Each row is where one point has got to under a steady rotation. How many ticks took it there?
The counts run from 0 to 256.
[ 26.0 -11.6 -13.0   9.0 -23.9  -7.9 -10.6 -20.6  -4.7  17.0   1.7  33.1
  -3.2  -4.9 -25.9 -17.0   4.4  10.9  11.5  -6.4  -4.9  -0.9  -2.1  29.8
  -7.2  -6.7  17.9  25.2  -7.3   7.9 -23.6   1.8  -3.9  -7.8   2.7  -1.5
  -4.8   3.6   8.3   3.3  -6.8  -3.0  14.6 -29.5   8.0  -5.6   5.5   8.4
 -25.3   9.4  42.8  -3.4  -1.3 -17.6  -3.0 -13.9   1.4   3.0   4.3 -11.1
 -22.0  10.9 -25.0 -16.2 -26.4   7.3   3.5  18.2  16.0   7.1  -4.5  24.2
  -5.4  -2.5  -2.1  18.1 -15.6 -19.4   5.4 -22.7  -6.4  -8.3 -15.1 -23.3
 -13.3   3.1  -4.4  13.5   2.0] : 13
[-12.6  -7.2  14.2 -21.9 -18.5 -11.4   1.9  -7.8  13.2   5.1  -6.7  10.0
  -6.8 -29.5  -9.6 -16.8  -7.4   1.2   9.0   9.0  -0.1  -2.8  -7.8  -4.1
   1.9  18.9  -3.5  -4.4  -5.2 -12.5 -17.2  25.5 -48.5  27.8  -5.7   1.3
  -4.1  24.8 -19.0  16.2  19.9  17.1   7.6 -15.3  -6.4   0.6  12.9  -6.6
 -11.1 -15.1  -0.2  14.5  12.1   2.6   8.8   4.8  11.4   2.9  -2.8   9.7
 -15.0 -11.2  10.4   5.7  12.4 -21.3  -3.0  13.2  -4.9  10.0  16.0 -10.0
 -29.6 -22.3  -5.9 -10.0  26.2  -3.7   9.6  -8.4 -28.0  15.4   8.3  -2.1
 -16.1   4.9  -2.2  23.9 -22.5] : 216
[ 21.7  -0.5  -5.3  13.1  15.6  11.1   7.8  -3.5  -0.1  -3.9  14.8   5.8
  -6.7  -1.5  -9.7  11.6   7.6  -1.7  43.2 -11.1  -0.7  18.9  -7.5  42.4
   5.4 -11.1  19.9 -19.2   5.8  10.0 -13.5   7.0 -11.9  -9.6   6.5  -3.2
  11.7 -23.6   0.3   3.1  -5.4  -8.8   8.8 -15.1  40.3  13.4  -0.6 -15.6
  11.6 -21.7 -32.2  28.0  -8.6  -4.1  -2.0  -9.4  -0.6  11.1  -4.8 -18.4
 -16.4  12.8  20.0  13.8   8.4  10.5 -14.4  -7.6  14.9  -2.6   7.3  17.7
 -17.4 -17.7   5.3   2.4 -17.7  -9.1 -11.5  11.1   5.6   9.3   1.2   2.8
 -13.9  -0.6  20.1  -0.1 -24.3] : 98
[  3.4 -10.7  13.1  16.4  17.2 -20.3  21.3  -1.8  -5.0  -1.8   6.3  -1.5
   7.1 -13.8  10.2  -0.7   6.5  11.0  40.1   7.9   7.7  -1.9  -0.7 -13.8
  -1.5 -31.9 -29.3  21.6   4.7  -8.5  -8.0  -1.5  25.7  -0.4 -22.9  -8.5
  27.8   1.1  -6.9  -0.1 -12.9   9.8 -10.3  17.5  20.3   6.6   8.1  22.7
  13.8   2.7   8.7  -3.3 -25.6  11.8 -29.2   7.5   2.4  -0.2   3.2 -10.2
   0.7   0.6  11.0   8.8 -29.2 -14.7   2.9   5.5   2.1   4.9  27.5  -8.1
   4.1 -14.8  21.7  18.4 -18.9  -6.8  -2.2  18.9  13.1   5.0   1.7  -5.2
 -25.2 -14.4   1.8 -20.8  -7.9] : 192
[ 17.4 -11.3  -8.4  13.3  17.2  -8.0  21.4  -0.1 -19.4  -6.9   1.2   5.7
  -2.3  -2.4 -29.3  27.3   1.8   3.4  40.7  -8.7  12.1   9.4 -24.7  32.7
   4.0 -26.9  13.8  -7.5   1.6  -0.1  -0.4  24.2 -12.7  23.5   3.7  10.7
  10.7  -7.3  -4.8  21.8 -20.6  -2.3   9.6  -1.2  27.2  -7.8  -8.1   8.0
  20.3  -6.9   7.2  21.7 -20.2   8.1   5.6  -1.2 -15.3   0.8   9.8  -9.9
   6.7   6.9  21.5  -2.9   6.9 -10.0  18.2   7.0  16.1  13.4  20.2  32.4
  -6.4   1.5  12.3  18.0 -19.0  -7.2 -12.0  11.1   3.0  21.6   9.5   7.7
 -21.2  -2.0  18.7   4.2 -15.8] : 203
[ 15.9  -3.5   7.8 -11.6 -13.4  37.3 -17.2  11.1  -6.5 -26.2  -3.9  -5.6
  -2.0   9.1  -1.1  -5.5   2.1 -20.4 -35.5  -9.7   5.3  14.7  -4.8  -6.1
   4.3   2.8  13.7 -17.1 -20.5  -8.3  14.9  12.1   3.8   5.8  12.9  17.1
  -7.0 -11.0  28.4   1.3   6.0   6.7   3.4  -0.7 -23.0   0.2   9.9 -24.5
  25.2   2.3 -31.5  -1.3   7.9   9.1  38.0  -6.2   4.0  -7.1  -6.4  -5.3
   9.1  12.7   2.5 -11.3  32.2   2.1  -1.3 -10.3 -20.9 -10.3   9.0 -10.8
  11.2  -2.4  -6.9 -24.5  19.1   7.2   0.3 -14.2  -5.7  -1.8  -3.5  29.1
  26.3  17.1  10.5   7.1   6.7] : 155
[ 11.7   3.7  -7.7  16.6  16.2 -14.9  21.8 -18.1 -21.6  -4.7  14.6  17.2
   3.9  -3.0 -10.5  20.1   4.0   9.6  48.6  -5.2   7.1  18.2 -10.0  27.7
  -2.5 -19.8  13.4  -9.1   9.5   6.1 -16.3   5.8   5.3   1.6  -0.4   5.8
  15.1 -25.0 -11.4  16.1 -21.3  -0.1  -0.2  -1.6  42.1  -1.1  -9.0   3.4
  13.0 -11.4  -1.8  10.7 -22.9   6.6 -15.4  -8.7  -3.2  -2.0   1.6 -27.2
  -4.5  12.5  16.6   3.5 -15.1   7.3   5.8   2.0  16.2   0.6  10.1  25.5
 -17.1   0.2  13.4  16.7 -30.6  -2.0  -2.4  11.5  12.9   3.4   5.3  -8.3
 -25.7  -2.5  11.8  -3.6 -12.8] : 201
[-20.7   1.9  12.3  -3.8 -30.8 -13.0   9.5 -13.5  -6.6 -16.1  -7.5 -14.1
   8.8 -10.9  10.3  -8.3 -21.5  24.6 -13.1  24.5  12.0 -23.9  -7.0 -11.8
  13.7  -3.3  -8.1  26.9 -40.5 -32.2   0.2  25.5  10.7  -8.7   5.5  29.0
 -14.6  18.3   1.3   2.0  27.1   2.2  -1.4   3.8 -32.5 -16.9   7.5   9.5
 -16.3  13.5  24.6  -9.7  14.2   4.7   5.8  -3.5   7.8  -4.0   2.7 -11.4
   4.7 -15.9   0.7  -6.5 -16.0 -12.6  24.0  13.5 -18.5  -1.7   2.3  -1.6
  -3.2   6.3  -5.7   3.3  23.7  -6.6   6.0 -20.1 -24.6  12.0  -0.4   8.8
  -6.9  -1.8  -7.9  -2.5  -2.6] : 133
[-13.4   1.0 -16.5   5.6   9.8  -1.6  15.9  -0.9   4.0  -5.6  -5.3  -4.3
  -0.8  -1.3  -8.6  14.3  -6.8  14.9 -10.7  -7.2   0.6 -24.9 -12.7  30.4
  15.5  11.4   7.8  -7.7  -9.2 -11.1   6.5   6.3 -21.8 -24.2  27.1   4.8
 -24.6  -8.9   5.8 -14.0  12.5 -29.5 -12.9 -18.4 -15.2 -11.6 -16.0   6.9
 -28.4  11.2  17.8  12.2   6.6 -34.7  -5.1  -6.5 -15.9   9.6 -12.2  18.5
  -3.4  -7.9   0.7   1.2   7.4  -5.4  12.9 -11.1  23.4   3.7 -39.1  38.3
  18.9  21.4 -12.0   6.2  -4.2   3.4 -20.6 -14.5   1.7   4.8 -23.3  10.4
   5.9  -8.0  -2.5  -9.7  12.0] : 232
[ 32.0  10.7   7.6  17.7  -8.9  32.1 -25.4  23.7  -5.3  16.0  -9.0 -23.4
  -5.7  23.5  11.2   0.7   6.6 -18.3  -9.4  11.0 -11.7   0.6   1.5   2.2
 -19.3  -8.8  -5.2  27.1  -2.3  15.6  18.1  -0.4  44.1  -5.6 -11.9  -2.6
   4.6   2.5  21.2 -27.3  -1.9 -11.7  15.8   3.6 -14.3   2.6   3.0  -4.2
  17.3  -6.9  10.4 -13.5   6.6  -2.9  20.3   2.6  -0.4   2.8  12.6   1.6
  15.9  -7.8  -4.9  -2.9   0.1  29.9  -3.1  21.4 -19.5   9.7   1.6  -4.9
   0.2   6.2   7.2   8.4   9.9 -37.5 -10.9  15.9   5.6  -0.7  10.0   0.4
  28.8   1.9  -5.5   2.4  -6.1] : 74
[  9.9  -2.5  18.8   3.9   0.7   4.0  -6.5  18.2 -11.0   6.4  -8.2 -16.0
  -1.1   4.4   7.3  -7.0   8.5 -15.2  16.1  15.4   3.7   5.8  -5.3 -33.1
 -14.9 -16.5 -28.6  22.6   9.8   5.2   4.3   8.7  28.7  35.2 -27.8 -11.4
  20.7  16.6  -0.8   0.9 -13.2  24.3   2.4  21.6   1.2   4.4  11.5   8.1
  23.3  -8.5   9.8 -14.7 -10.4  22.9   6.4  12.5   2.0  -4.2  19.9   2.3
  11.4  -8.2   5.3  -0.7  -2.1   2.7   0.9  15.6 -26.5  11.9  32.1 -22.0
  -1.6 -11.2  16.4  10.2   9.5 -23.5   7.8  23.5   4.0   4.6  23.1  -8.8
  -0.8   2.9  -6.9   9.9 -15.0] : 83
[ -2.5  13.1 -11.1  -3.8   1.0  29.7 -13.0   8.2  -8.0 -10.3  -6.0  -2.7
  -0.7  16.5  -2.8   7.0   5.6 -20.0 -32.8  -7.9  -4.0   1.6  -7.2  12.1
  14.4  30.5  26.7 -33.7  -4.9   5.0  13.8   2.4 -25.0   0.5  29.6   2.9
 -25.3 -22.0   2.4  -2.7   2.8  -4.5  -7.6 -14.7  -9.3 -10.5   0.8 -30.4
   0.8  -1.5 -25.6   5.4   9.4 -16.0  25.6  -6.8  -1.1  -4.1 -11.4   5.4
  -6.3   5.2   6.0  -4.7  34.5  17.6   3.1 -14.0 -11.2  -8.8 -24.3   9.9
  -5.9  15.9 -14.0 -16.9  21.9  -2.2   1.9 -13.4   0.8 -12.3  -4.8  14.3
  25.8  13.8   4.0  20.1  10.5] : 45
[-10.7  15.0   9.2  -6.7   8.7  33.3 -10.6  17.3   4.9 -12.7  -1.7 -24.8
  -0.5  10.5  21.7   2.2   7.4 -24.8 -25.2  -3.3  -5.6   0.5   2.5 -13.5
   7.5  28.7   0.4 -22.2  -1.6  -0.1  15.3  -5.4  -2.2  -2.8  10.0  -5.4
  -8.9 -13.4  -3.9 -19.3   9.7  -0.5 -17.7   1.7 -10.5   6.9   3.7 -30.6
  11.0 -10.7 -48.3   4.8   7.3  -8.7  14.6   1.3   9.2  -2.0 -11.2  12.9
  -2.1  -2.8  14.1   7.3  34.5  17.8 -18.0 -21.2 -25.3 -15.6 -13.3 -16.6
  -2.2  -1.5 -10.1 -27.2  19.1  -3.5  -1.8  10.1   7.7 -13.8   4.1  14.8
  24.3   5.6   0.7   8.6   1.4] : 158
[  1.5  -9.6 -11.5   1.2 -10.2 -32.7  18.6 -16.4   7.4  27.0  -7.2  26.5
  -2.0 -10.7 -19.2  -1.4 -10.5  26.0  14.7  -0.1  -8.4  -7.2  -1.6  14.3
 -12.1 -14.1  -3.0  16.9  14.3   3.4 -16.4   1.9 -15.0   5.9  -8.9   4.6
   0.0  23.0  -5.7  13.0  -6.0  -6.0  20.7  -2.1   4.3   2.3 -13.1  26.8
 -26.0   6.3  48.0   0.6   9.5  -4.8 -16.0   6.6 -14.1   7.4  13.4  11.0
   3.6 -18.1 -17.2  -5.8 -14.9 -20.7   8.1  22.1  27.5  23.3   6.0  14.0
  -6.8   2.0   2.5  21.2 -11.1   4.9  -9.7  -6.4 -11.5  12.2  -1.8 -24.6
 -15.5  -5.3 -12.5   2.3  -4.4] : 10
[ 40.5  -7.0 -10.1   3.4  -0.7  26.7 -27.3  24.7   3.3  27.3  -8.7   2.4
 -12.9  24.7 -16.1  -4.9  13.1 -15.2 -13.0 -11.3 -16.3   8.6   6.9   7.6
 -26.5  -3.7   1.8   5.6  15.1  28.9  10.2 -23.7  19.4   1.4 -13.1 -18.7
   4.8   4.9  28.7 -22.4 -19.3  -9.5  21.4  -7.9  -6.2  11.1  -1.5  -0.9
  10.5   4.0  17.2  -5.2   2.8 -15.9  15.7   4.3 -16.2   6.0  10.9  18.7
   8.0   1.9 -20.7 -10.5  10.6  14.7 -17.3  13.5   9.0  10.9   0.5  -0.4
  23.8   2.5   3.7   3.9  -6.8 -14.4 -20.7  10.5   6.1 -14.2   3.6  -7.9
  29.0   7.6  -2.9   0.4   1.6] : 176
[  5.4 -11.3   4.1 -12.4   5.6  18.9 -23.2  18.8  10.7   8.5  -8.7  10.4
  -4.0   1.2   2.8 -24.0  16.8 -24.6 -30.7 -11.7 -11.5   7.9  12.9 -37.2
 -14.4  14.1 -20.1 -10.8  16.6  10.0   5.5 -24.6  -4.1  18.2 -14.5 -24.4
   8.3   6.2  12.6  -7.6  -8.2  27.3  -4.1   8.5 -16.2  17.0   9.6  -6.3
  14.4   2.5 -11.7 -10.2  -3.0  -1.9   3.7  10.9   0.1  -5.0  -0.2  25.8
  -3.0   5.2 -17.3  -9.3  20.0  -6.3 -27.4  -9.2  -7.9   0.2  12.3 -32.1
  24.0 -14.2  -5.5 -17.5   9.4  13.4   5.8   5.3   4.6 -17.7  -4.8  -0.7
  25.5  10.6 -11.5   7.1  12.6] : 166
[ -6.1   2.4   9.0   4.9  10.4   3.1  14.0  -5.3   9.4 -16.8  12.2  -8.5
  -2.7 -22.4   3.1  12.1   5.6   3.8  40.9   0.3  10.9  -2.0 -12.9  27.6
  24.6   0.3   7.9 -11.2 -14.6 -17.7 -14.3  22.5 -30.1  -8.5   9.0   6.5
   2.3 -10.9 -13.2   4.8  19.2  -3.7 -10.8 -20.7  21.9   4.8   6.1 -14.4
   2.3 -18.0 -29.4  31.8  -9.3  -5.9  -5.6  -8.9   8.9   9.2 -18.1 -16.0
 -22.4   3.7  32.4  17.4   7.3  -5.1  -3.8 -10.1   6.4  -7.7   9.4  13.7
 -20.2 -18.9   5.5  -3.9  -1.5  -9.1 -10.0   3.7   2.5  16.5  -4.6  16.5
 -28.1  -3.5  17.9  -3.3 -28.1] : 211
[  2.1  10.2  10.0  10.0   3.5  -9.8  -4.3  -4.9 -10.6  10.6  12.7   8.1
   2.7   7.6  15.2  -8.0  10.6  -4.8  26.1  12.4  -5.0  20.5  14.0 -17.7
 -14.4  -7.9  -7.1   5.0  17.7  22.9 -14.8 -14.9  32.9  13.5 -20.8 -14.8
  19.6  -9.0 -18.5   0.0 -17.0  21.3  -0.6  11.9  30.1   7.3   6.7  -2.9
  14.6 -13.6 -11.5 -11.8  -9.0  21.0  -5.9  -0.3  18.9 -12.1  10.4 -23.7
 -11.0  -2.9  -0.8   8.4 -23.8  20.7  -9.9   8.4 -20.4  -4.5  17.5 -21.3
 -28.1 -13.2  15.7   4.1 -12.3 -15.0  24.2  20.1   9.1 -13.2  18.9 -28.1
  -9.2   2.4  -9.3  12.2  -7.8] : 86
[-25.3 -10.9   8.9  -3.6  17.7 -13.2  21.2   4.8  25.7   2.2  -2.5   7.0
  -3.8 -31.4  -0.9  -4.8   4.3   8.6  27.9  -2.9  -0.3 -18.4  -9.9   0.1
   9.8  13.9 -18.8  -5.6   6.3 -12.7 -11.8   7.4 -48.3   8.1  -9.8 -17.6
   4.7  19.3 -22.2   1.8   9.0   5.7 -10.4 -10.4  14.1  15.4   3.9  10.5
 -17.8  -8.7   1.3  25.7  -7.8 -13.8 -23.8  11.4  -4.5   6.8  -3.5  26.4
 -14.8 -10.4  15.4  15.3   6.9 -33.1 -12.0 -10.4  17.8   3.3   7.1  -1.9
   1.0 -19.5   0.0   0.5  -2.6  -0.1 -13.6   7.9  -4.6  12.7  -7.7   1.2
 -32.7 -12.8  -0.8  -7.9 -15.1] : 110
[  7.9  11.8  24.5  17.4  -4.1   6.6 -12.8   6.9   6.2  22.2   0.8 -20.4
   2.9   2.7  29.0 -10.9  10.6  -6.3  23.3  20.2 -10.8  -4.7  11.4  -8.4
 -12.5  -6.1 -20.3  30.9   4.1  16.7  -6.3  -8.9  33.5  -4.3 -27.2 -20.2
   9.5   4.9  -8.0 -25.8   6.5   2.6  -2.6   7.9   6.9  12.5  12.4  -3.3
  -0.7 -18.3   6.3 -11.3  -1.7   1.1  -7.5   0.2  16.5   2.2   5.1  -5.6
 -10.2 -13.9   1.2  12.0 -23.2  26.6 -10.4  12.6 -21.3  -0.4   7.8 -20.6
 -23.2 -12.8  12.7  12.8   0.9 -38.6   2.0  25.7   9.9  -3.5  17.4 -23.3
  -3.5  -8.7 -12.4   8.6 -20.8] : 188
[ 22.1  -5.9  -2.9   5.5   5.7  -0.7  13.9   1.6 -16.1  -3.3  -5.4   1.3
  -7.0  -2.1 -31.5  23.2  -3.8  -1.3  34.4  -4.7   9.2   6.9 -27.7  28.6
  -5.2 -18.9  14.3  -3.4   3.9  -3.3  -1.4  29.9 -19.0  31.1   5.5  11.5
   6.4   1.3  -3.3  22.6 -16.1  -2.9  18.8  -6.6  20.4  -9.2  -5.5   4.2
  14.9 -13.0   9.1  17.6 -13.1   9.2  15.6  -3.8 -18.0  -2.3  16.9  -4.8
  11.7   2.7  17.8  -1.7  11.0  -5.8  18.7  14.0  13.3  20.7  19.9  28.1
  -9.2   1.6  10.8  20.6  -3.2 -15.6 -12.2  12.7  -1.7  25.6  14.5   8.9
 -19.1   2.6  14.5  10.0 -20.7] : 204
[ -7.6  -9.0  15.3   1.3  10.8   1.6  21.1   0.3   8.5 -20.0   1.8 -11.7
   0.4 -25.2  -2.3  10.5   1.4   2.3  35.4  -1.8  12.0  -9.1 -22.4  21.3
  21.4   0.6  -1.1 -12.0 -17.7 -18.3  -8.2  27.5 -41.8   1.7   8.7   6.0
   8.7  -1.4 -12.8  10.7  15.8  -1.2 -12.6 -14.4  17.6   5.5   9.1  -5.3
   1.3 -18.5 -24.5  33.9  -9.5  -4.6  -6.8  -0.8   0.8  10.0  -4.6  -1.6
 -14.3   3.5  35.6  17.8  11.9 -16.4   0.3 -14.1   5.9  -2.6  11.5  11.7
 -14.9 -18.9   0.5  -1.5   5.2  -4.8 -13.2   3.7  -2.4  23.0  -4.2  22.9
 -34.7  -9.7  15.5  -3.0 -24.8] : 212
[-45.6  13.7  -1.6   7.1   7.7 -14.5  13.8  -4.9 -19.9 -13.8  -8.1  -3.5
  17.1   5.0  19.3   1.8   0.1   7.3 -11.1  16.7   9.5 -11.7  -5.6 -24.1
  21.1  20.8 -12.8  -4.1  -7.1 -15.9   1.2  -1.2   3.2   8.6  14.8  -6.0
 -20.3 -17.3 -31.1   0.4  -7.1  17.6 -46.7  12.1  -6.4 -23.4   1.1   7.6
 -10.3  10.1  10.8 -14.5 -16.2   1.4 -14.9  -1.4   5.4 -11.5  -4.8   2.3
  -5.7  -3.6  10.1  -3.0  -9.3   0.9  22.7 -19.0 -20.5  -9.8 -28.7   5.7
   3.6  27.6  -5.3   6.4   4.5  -1.0  20.3  -1.2  16.0 -10.8  -4.5  -6.1
 -12.8  -8.7 -10.9   8.3  17.1] : 139
[ 29.9   3.0  -6.8   7.6   6.7   7.0  -4.7  -8.3  -1.2   4.1  17.1  14.6
  -8.2   1.1 -11.0  11.8  11.6  -3.6  37.6 -13.6  -1.9  25.4  -1.4  38.3
   0.0  -5.7  28.0 -20.1  10.5  19.0 -16.5   2.1  -4.9  -7.7   4.0  -1.5
  12.0 -23.8  -4.2   5.0  -6.6  -6.9  14.9 -19.1  41.7  10.9  -3.3 -18.9
  10.4 -22.5 -27.8  20.0  -4.6   2.0   6.5 -15.4   6.4   5.5  -5.7 -25.4
 -13.5  11.1  11.8   8.6   1.0  21.7 -13.8  -1.8   8.7  -4.9  11.1  10.0
 -28.5 -17.5   4.8   3.4 -18.4 -10.7   0.1   8.7   3.9   3.1   8.8  -4.1
 -11.2   4.9  16.6   9.4 -21.7] : 97
[ -0.3 -21.0   8.6 -22.3   0.9  10.5  -6.6  14.6  11.4 -10.3  -1.7   6.2
  -3.6  -6.8   4.4 -19.9   6.2 -11.1 -31.2  -9.3  -0.4   6.3   8.1 -36.6
  -6.7  -3.9 -24.8 -11.0   0.5  -5.3   9.6 -15.7   2.6   3.9 -13.3  -1.9
  16.6  13.9  18.7   1.0   0.0  18.0   2.2  17.8 -17.3  20.8   8.9   1.1
  21.2  11.5 -22.0  -9.3   1.7  13.2   4.7  10.7  -1.9   0.9  -4.2  15.3
   9.6   1.5  -6.3  -4.6  18.4 -25.3 -25.2 -12.0  -1.9  -7.3  22.9 -44.0
  31.8 -22.6  -5.1 -27.1  11.7  31.5  -1.4  -3.3  -6.9  -9.7  -8.2  18.2
  18.9   8.4  -6.7  -8.4  10.5] : 164
[  4.1  -5.1  -1.9  14.4  25.8 -19.3  20.8  -4.1 -12.7  -5.4  13.4  12.6
   6.9   0.1  -1.5  12.7  14.3   1.2  42.9  -2.6   8.7  20.0  -4.4  -4.6
  -3.4 -22.7 -12.2  -9.6  21.4  10.7  -5.9 -13.7  16.0  13.3 -15.2  -6.7
  26.3 -21.4 -12.5  14.7 -30.8  14.3  -9.1  13.7  42.3   9.1  -7.1   8.1
  25.0  -5.2  -9.6   2.2 -31.9  18.3 -20.5   0.3  -2.5  -6.9   8.8 -16.4
  -0.6   5.4  12.1   8.6  -6.9  -3.4  -2.9 -11.7   7.9   2.9  24.5  -0.1
   2.7 -10.5  19.9   9.7 -31.9   7.4   5.1  21.0  18.2  -1.9  11.0  -6.7
 -23.3  -7.2   7.8  -8.8  -9.4] : 89
[  9.5   4.6  19.1   4.8  -6.0  -2.0  -8.5   7.8  -8.8  11.3  -3.7  -3.7
   0.1   8.3   8.1 -13.4   8.7 -15.1  17.7  14.1  -3.1  10.8   3.6 -30.9
 -19.3  -6.7 -20.9  19.4  13.8  14.7  -1.8   1.8  24.8  29.7 -29.3 -12.8
  16.2   8.9 -11.6   0.7 -15.6  24.6   7.5  20.6   6.1   0.6   9.5   4.1
  25.0 -12.8   6.4 -17.2  -6.3  26.5   2.4   5.8  11.4  -9.1  17.8  -5.9
   2.5 -10.9  -5.0  -2.0  -8.9  12.3  -3.9  14.0 -31.6   8.7  25.5 -26.2
 -13.8  -9.8  15.0  13.7  11.8 -25.9  15.4  23.1   5.9  -2.5  26.8 -20.4
  -0.9   4.2 -10.7  21.0 -12.1] : 84
